Where one turn sends some rows of the set: a few examples, then the rows asked
lep: [ 1.74 -0.09 -0.72  2.39 -0.08 -1.87 -0.83 -0.60 -1.05  1.47  1.98 -1.09
  2.03  0.25 -0.08 -1.53 -0.99  2.60  3.92 -3.87  2.98  0.05  1.01  0.62
 -0.83  0.11  0.31 -1.93  2.85  0.64 -1.77  1.23  0.66  3.25 -3.05 -2.20
  1.83  1.97  0.25]
moner: [-1.75  1.87  3.77 -1.14 -0.25 -1.05  0.13 -0.22  1.05 -1.63 -0.47  0.04
 -2.65  0.44  1.95  1.74 -0.46 -1.19  1.92  2.47 -1.04 -0.87 -0.35 -0.19
  0.47  1.98  2.36  0.45 -2.54 -1.43  1.28  1.12 -0.82 -0.49  4.42 -1.45
  2.21  1.63 -0.29]
Gel: [-0.33 -2.36 -1.27  2.52  1.00 -0.01  1.48 -1.10 -1.94 -0.14  0.43 -0.28
 -3.89  0.81  2.19  2.98  1.09  0.80  1.32  3.16 -1.64 -1.59  4.20 -0.14
 -0.20  3.21  0.35 -0.63 -2.64 -0.47  0.30  1.14 -1.94 -1.88  0.03  2.16
  1.51  0.43 -1.68]
gasu: [-0.19 -3.34  1.63  1.96  2.85  0.40  0.23  1.10 -2.63 -0.36 -2.54 -1.30
  2.16 -0.48  0.05 -1.14 -1.10  1.63  1.08  0.13  3.24  0.56 -1.25  0.62
  1.28  0.13  2.77 -1.62  0.15 -1.52 -1.79  3.45  2.21  0.52 -3.48  2.13
 -1.49  1.98  0.61]
toriz: [-1.63  1.23  3.04 -0.66 -0.52  0.86  3.37 -0.82  1.90 -2.25 -1.18 -0.07
 -1.27  0.32  2.19  2.59 -0.06 -1.57 -1.91  1.62 -0.80 -0.57 -2.63 -2.45
  0.60  3.68 -0.25  0.93 -2.73  0.94 -1.16  0.00 -1.25  0.99  2.65 -1.46
  0.78  0.00 -0.35]
Pes: [ 1.80 -3.06 -1.52  2.20  1.20  0.64  2.93 -2.17 -0.83 -2.56  1.58 -1.16
 -3.77 -0.93  0.73  2.30 -0.67  0.85 -0.89  2.80  0.69 -1.27  3.85  0.67
 -1.92  1.77  0.70 -0.71 -2.49  1.70  0.81 -0.31 -1.77  2.03 -0.74  2.70
 -0.29 -0.36 -2.66]
bilek: [-0.60 -0.86 -0.23 -1.98  0.81 -0.69  2.09  0.40  1.15 -0.25  1.90 -0.17
  1.62 -1.41  1.91 -1.02  0.79 -0.47 -1.76  1.26 -1.16 -2.28  0.38 -0.63
 -3.54 -2.16 -1.96 -1.11 -2.81  1.13  1.21 -2.70 -4.00  3.26 -3.24  1.74
  1.86  2.04 -1.95]
falol: [ 3.32 -0.01  0.44  0.12  0.39  0.25  2.20 -1.63 -2.10 -0.57 -0.63 -0.74
  1.12 -4.45 -0.98 -3.27  0.69 -1.47  4.08  0.19  2.13  0.18 -3.43  1.45
  0.03 -1.61  1.27 -2.57  2.08 -1.81 -2.66  2.09  0.74 -0.30 -2.16  0.41
  0.22  0.20  1.37]
guzoz: [ 3.44 -0.99 -0.56 -0.68  1.93  2.09  0.82  1.37  1.47  3.40 -1.52  0.34
  2.11 -0.35 -0.54 -1.41 -0.18 -2.24 -2.46  1.18 -0.18 -0.03  0.48  1.02
  0.73  0.01  1.11 -0.11 -4.99  0.60  2.72 -2.54 -0.38  1.77 -0.02  0.67
  3.77 -1.22  2.38]
tozik: [ 2.88  1.67  0.18 -0.17  2.97  1.29  1.27 -1.39 -4.80  0.96 -1.77 -0.45
  2.17 -1.89 -1.45 -1.75  2.02  0.55  1.73  0.22  5.40  1.56 -0.99  1.10
 -0.71  1.22  0.73 -1.59  2.45  0.28 -0.92  0.95  1.45 -0.62 -1.07 -0.29
 -0.34  3.18 -1.26]
Gosa: [ 1.47 -5.02 -1.78  1.68  0.34  2.22  2.02 -2.06 -1.43 -0.48  0.28 -1.57
 -2.95 -0.10  0.94  1.03 -0.19  1.74  1.65  1.22 -1.57 -1.93  3.27 -0.92
 -0.56  3.16 -0.53 -0.44 -2.40 -0.05  2.42  1.04 -2.36  0.80 -0.24  1.66
  1.15 -2.43 -1.10]
Tuvi: [ 3.16  0.03  0.38  2.44  1.42  1.34  1.16  0.49  1.19  3.12 -2.46  0.47
  0.84 -0.40  0.39  1.35 -0.49 -2.05 -1.55 -1.34 -2.10  1.97 -1.26 -1.17
 -0.39  2.69 -1.27  0.85 -5.56  1.64  2.30 -1.87 -0.17  0.47  0.57  1.00
  2.25 -1.47  0.83]
vufav: [ 1.53  0.13  1.40  0.00  2.78  0.93 -0.04 -1.75 -3.21 -0.02 -0.06 -0.30
  2.35 -3.11  0.07 -2.98  0.37  1.42  3.34  0.53  2.00  1.65 -1.47  1.74
 -1.39 -0.52  0.06 -2.60  2.05 -0.95 -4.42  0.51  1.98 -0.34 -3.42 -0.03
 -0.86  2.65 -1.17]
zovok: [ 0.15 -0.31  2.12  2.63  3.19  0.10  0.37  0.86 -2.65  1.98 -1.29  0.12
  2.66 -0.25 -1.26 -1.17  0.37  1.06  3.27 -2.87  4.29  1.41 -2.69  0.39
 -1.09 -0.55  2.66 -2.14 -0.63 -1.46 -2.45  1.51 -0.39  3.21 -2.25 -0.01
 -0.13  2.00 -0.23]
ruk: [-1.72  1.11  0.87 -2.07  0.70 -1.44  0.72 -0.63  1.63  0.37  1.77  1.57
 -0.06  0.70  2.07  0.13  0.98  0.24 -1.53 -1.75 -3.64 -0.72  0.06 -3.19
 -1.73  0.03 -3.71 -1.38 -2.39  0.80  1.42 -2.00 -2.62  2.95 -2.19  1.07
  0.24 -0.21 -0.52]
girev: [ 0.92 -3.80 -1.82  2.83 -0.79  0.60  1.42 -0.59 -0.91 -0.02  0.51 -0.42
 -4.02 -0.28  1.83  2.89 -1.82  0.78 -0.75  2.09  1.70 -2.90  1.70 -0.60
  2.30  3.30  0.33 -1.07 -1.43  1.40  1.17 -1.62 -0.89  1.05 -1.53  1.90
  1.87 -2.40 -0.36]
Siku: [ 1.08 -1.88 -1.67  1.76  0.89  1.47  2.92 -1.02 -0.89  0.80  0.01 -1.13
 -4.36 -0.85  1.37  2.91 -1.70  0.63 -1.03  0.92 -1.27 -2.27  3.10 -1.07
  0.22  3.48 -3.12 -1.33 -1.43  1.53  1.48 -1.31 -1.35  0.35  0.57  1.31
 -0.91 -1.01 -0.40]
Kalos: [-0.01  2.54 -2.12  0.98  3.53 -0.11 -1.74 -1.69 -0.19 -0.42 -2.46  0.28
 -0.06 -0.66 -2.09  1.53  2.78 -0.99 -1.10  0.96  1.84 -0.99  0.78  1.67
  0.10  1.37 -0.24 -0.36 -1.08 -0.49  3.22 -4.17  1.09 -0.12  3.48  0.98
 -1.15  0.19 -2.98]
fifip: [-1.27 -0.54 -2.16 -0.47  2.62  2.11 -2.45 -3.08  0.22  0.27  0.24  1.25
 -0.40 -1.01 -1.88  0.57  3.14 -1.68 -0.85  0.83 -0.93 -1.84  1.37  1.22
 -0.35  3.35  0.89 -0.37 -0.49 -0.82  1.29 -3.05  1.68  0.39  4.50 -2.28
 -0.70 -0.24 -1.61]
kag: [ 1.82 -1.18  0.37 -0.62  1.75  2.28 -0.33  0.22 -0.70  2.30 -2.86 -1.10
  2.23 -2.15 -0.73 -1.21 -0.65 -2.33  0.14 -0.23 -1.46  1.04 -2.85 -0.14
 -1.21  1.96  0.47  0.60 -5.74  0.58  3.19 -1.71 -0.80  1.16  1.44 -0.66
  4.69 -1.50  0.69]
Mamu: [-0.42 -0.80  3.06 -0.10  1.34 -0.90  1.55 -1.57  1.55 -4.46 -0.17 -0.17
 -1.40  1.25  1.28  0.60 -1.88 -0.87  0.53  2.66 -0.64  0.55 -0.75 -0.38
  2.08  2.45  2.39  2.28 -2.80  1.18 -1.66  0.25 -0.99  2.64  3.50 -0.55
  1.52  1.71 -2.11]
lavu: [-0.80 -0.13  0.88  1.35  0.05 -2.91 -0.27  0.78  0.44 -0.97  0.61 -2.91
  4.23 -0.90  0.34 -1.31 -1.77  0.46  2.35 -2.63  2.38 -1.55 -0.08  1.55
 -0.76 -0.12  1.75 -0.99  2.82 -0.96 -1.41  2.27  3.11  1.88 -1.03 -0.31
 -0.49  3.19  0.18]
Para: [-1.19  0.16 -1.04 -1.59  0.51 -1.38 -1.22  0.50 -0.95 -0.30  1.78  0.49
 -1.53 -1.33  4.08  0.24  1.68  0.60  0.24  1.32 -2.45 -0.20  0.70 -1.23
 -2.48 -0.87 -2.55 -2.80 -3.73  1.05 -0.11 -1.38 -3.85  1.03 -3.22  0.51
  3.61  0.60 -2.62]
vubu: [-0.74  1.63 -2.28 -0.79  2.98 -0.96 -3.09 -1.82  2.25 -0.02 -0.27  0.96
  0.69  0.50 -2.59  0.06  0.72 -1.34 -1.33  0.74 -0.97 -0.61  2.41  1.88
  1.60  1.15  0.88  0.81 -1.19  0.77 -0.02 -4.24  0.83  1.48  4.21 -0.66
  0.25  1.87 -0.09]
nurot: [ 2.83 -1.95 -0.24  2.01 -1.28 -0.84  0.94  0.36 -2.81  1.37  0.43  0.48
 -0.44  0.91 -0.98 -2.38 -0.13  0.21  3.86 -0.43  3.91 -2.26 -0.81 -1.83
  2.02  0.08  2.22 -0.03  2.89  1.82 -2.66  0.21 -0.07 -0.42 -3.52 -1.55
  0.21 -0.05  1.23]
Zuvun: [-0.37  1.92 -0.11 -0.17  3.03 -0.13 -2.79  0.13  0.31  2.97  1.15  0.65
 -0.91 -0.53 -0.13  0.51  2.18 -2.90 -0.01  1.23 -1.27 -1.63  1.46  2.40
 -1.25  1.41  0.16 -1.06 -1.48 -0.23  1.31 -4.02  1.50 -0.27  4.20 -3.24
  0.88  0.78 -1.62]
mobal: [ 1.96 -0.12 -0.18  0.41  1.90  0.09  0.16  1.32 -1.09  4.08 -0.01 -0.97
 -0.41 -1.19 -0.07  0.42  1.64 -3.32 -0.24  1.05 -2.07  0.76 -1.77  1.12
 -1.98  0.82  0.31 -1.22 -5.28  0.62  1.47 -1.81 -1.82  1.01 -0.48 -0.62
  5.29 -2.95  1.25]
Zel: [-0.07 -1.57  0.75  3.26  2.37  0.16  0.50 -1.71 -2.81  0.89 -0.46 -1.19
  2.10 -1.34 -1.85 -1.62 -1.08  1.58  4.07 -1.54  1.44  0.19 -0.63  1.68
 -0.68  0.08  2.64 -2.04  0.67 -2.32 -4.66  2.12  1.98  0.51 -3.25  0.66
  0.26  0.78  1.83]
dul: [ 1.78 -0.58 -1.99 -1.26  1.26 -0.55 -1.12 -1.14 -2.56 -0.99 -0.40 -1.80
  2.25 -2.58 -0.84 -1.27  1.70  1.27  0.40  1.40  2.54  2.06 -0.91  1.72
  0.24  0.31 -0.73 -1.82  3.78  0.80 -2.52  1.60  1.21  0.01 -4.38  2.35
 -0.91  2.16 -0.30]
fogi: [ 1.09  0.44  1.01  1.03 -0.87 -1.00 -0.41 -0.83 -0.35 -0.55  0.30 -1.15
  2.42 -1.56  0.66 -3.58 -2.51  1.35  4.45 -1.96  1.90 -1.14 -0.20  0.39
 -0.07 -1.26  1.76 -2.00  1.69 -0.80 -3.56  1.60  2.91 -0.13 -2.63 -2.12
  1.51  1.22  1.61]
zipe: [ 3.66 -1.38 -0.20  1.77  0.20 -1.46 -0.85  1.26 -0.83  0.35  0.33 -2.42
  1.40  0.08 -1.82 -2.77 -0.32 -0.90  2.12 -0.40  3.40 -1.84 -0.33  1.03
 -0.17 -0.73  2.29 -0.64  2.59  1.55 -1.02 -0.22  3.86  0.06 -2.14 -1.29
 -2.35 -2.31  0.58]
tuv: [-2.19 -0.67  2.88 -2.37 -2.11  0.84  0.31 -1.15  1.46 -3.31 -0.18  0.02
 -0.91 -0.90  2.27  0.97 -1.69 -0.45  2.24  2.37 -0.76 -1.31 -1.95 -1.91
  0.32  3.12  0.85  1.99 -1.50  0.45 -0.49 -0.45 -2.32  0.61  3.31 -0.95
  1.09  1.56 -1.76]
rez: [-1.12  2.24 -1.98  1.04  3.56  0.30 -1.78 -2.43  1.20 -0.79 -1.63  0.54
 -1.50 -0.62 -1.40  1.46  1.93 -1.07 -2.73 -1.08 -1.75 -0.98  0.33 -0.22
 -0.59  1.45 -2.49 -0.94 -1.64  0.52  1.88 -3.05  0.87  0.70  3.31 -2.48
 -1.26  1.16 -1.62]
Rotu: [-1.99 -0.14  0.32 -0.96  0.93 -2.35 -1.29 -0.32  0.75  1.01  2.80 -0.34
  0.77  1.30  1.12  0.53  0.28  2.18 -0.40  0.00 -1.57 -1.31  0.27 -0.15
 -2.01  0.11 -3.49 -0.94 -0.16  1.07  1.54 -4.13 -2.66  4.27 -3.66  1.13
  1.85  0.24 -1.92]
Movun: [ 1.52  0.34 -1.38 -0.64 -0.34 -0.98  2.26 -0.95 -2.22 -0.67 -0.25  1.21
  0.63 -3.33  0.38 -2.17  1.92 -1.98  2.75 -0.81  4.09 -1.65 -2.90 -0.37
  3.06 -0.55  1.38 -2.46  3.89 -0.92 -2.05  1.79 -0.90  0.89 -0.54 -0.86
  0.46  2.87  0.41]
Fil: [ 2.54 -1.00 -0.73  2.01  0.15 -0.39  1.28 -0.84 -1.51  0.78  0.42 -0.15
  1.91 -1.58 -0.93 -4.06  0.94 -1.18  4.21 -0.12  1.72 -3.04 -0.29  0.53
  0.36 -1.54  1.28 -1.28  2.99 -0.77 -3.73 -0.24  2.31 -2.19 -2.54 -1.30
 -1.28  0.13  0.64]
buki: [-1.79  0.93  1.66 -1.37 -0.63 -1.62  2.49 -1.27  1.05 -4.31 -0.92 -0.17
  0.47  0.34  3.07  0.63  0.87 -1.73 -0.99  2.45  0.77 -2.23 -2.50 -1.61
  2.97  2.78  0.19  1.16 -0.79  0.18  0.40 -0.51 -0.63  0.74  2.21 -0.89
  3.08  1.51 -2.41]
Dos: [-2.00 -0.62 -1.50 -2.38  0.21  0.27 -1.71 -0.27  0.72  0.56  2.19  1.21
  2.39 -1.15  2.25 -0.84  2.00  0.83  0.19 -1.18 -1.98 -0.76  1.01 -1.91
 -4.07  0.09 -2.10 -1.47 -3.32  0.57  0.23 -3.14 -2.92  2.22 -2.40  1.42
  1.02 -0.35 -2.85]
gof: [ 2.81 -0.34  2.36  1.42  2.52  0.84  0.47  1.65  1.68  2.99 -1.56  0.07
  2.46  0.05  1.30  0.28  0.41 -1.05 -0.22 -0.33  0.19  2.66 -2.35  1.46
  0.33  1.79 -0.08 -0.45 -4.85 -0.80  3.13 -1.83 -0.50  3.76  0.42  1.58
  3.13 -1.92 -0.67]
vovif: [ 2.88 -2.32 -0.76  0.18  0.46 -1.89  0.49  1.65 -0.62 -0.63 -0.44 -1.58
  2.28 -2.96  0.26 -3.17  0.94 -2.93  2.40  0.05  1.60  0.15 -4.93  0.96
  2.42 -1.55  0.37 -1.64  2.51  0.39 -2.99  1.31 -0.10  2.23 -2.41  0.02
 -0.39 -0.24  0.26]

tuv turns into fifip
vufav turns into Zel
zovok turns into lep
And these:
vovif turns into dul
Siku turns into toriz
girev turns into buki
Zuvun turns into mobal
bilek turns into Pes

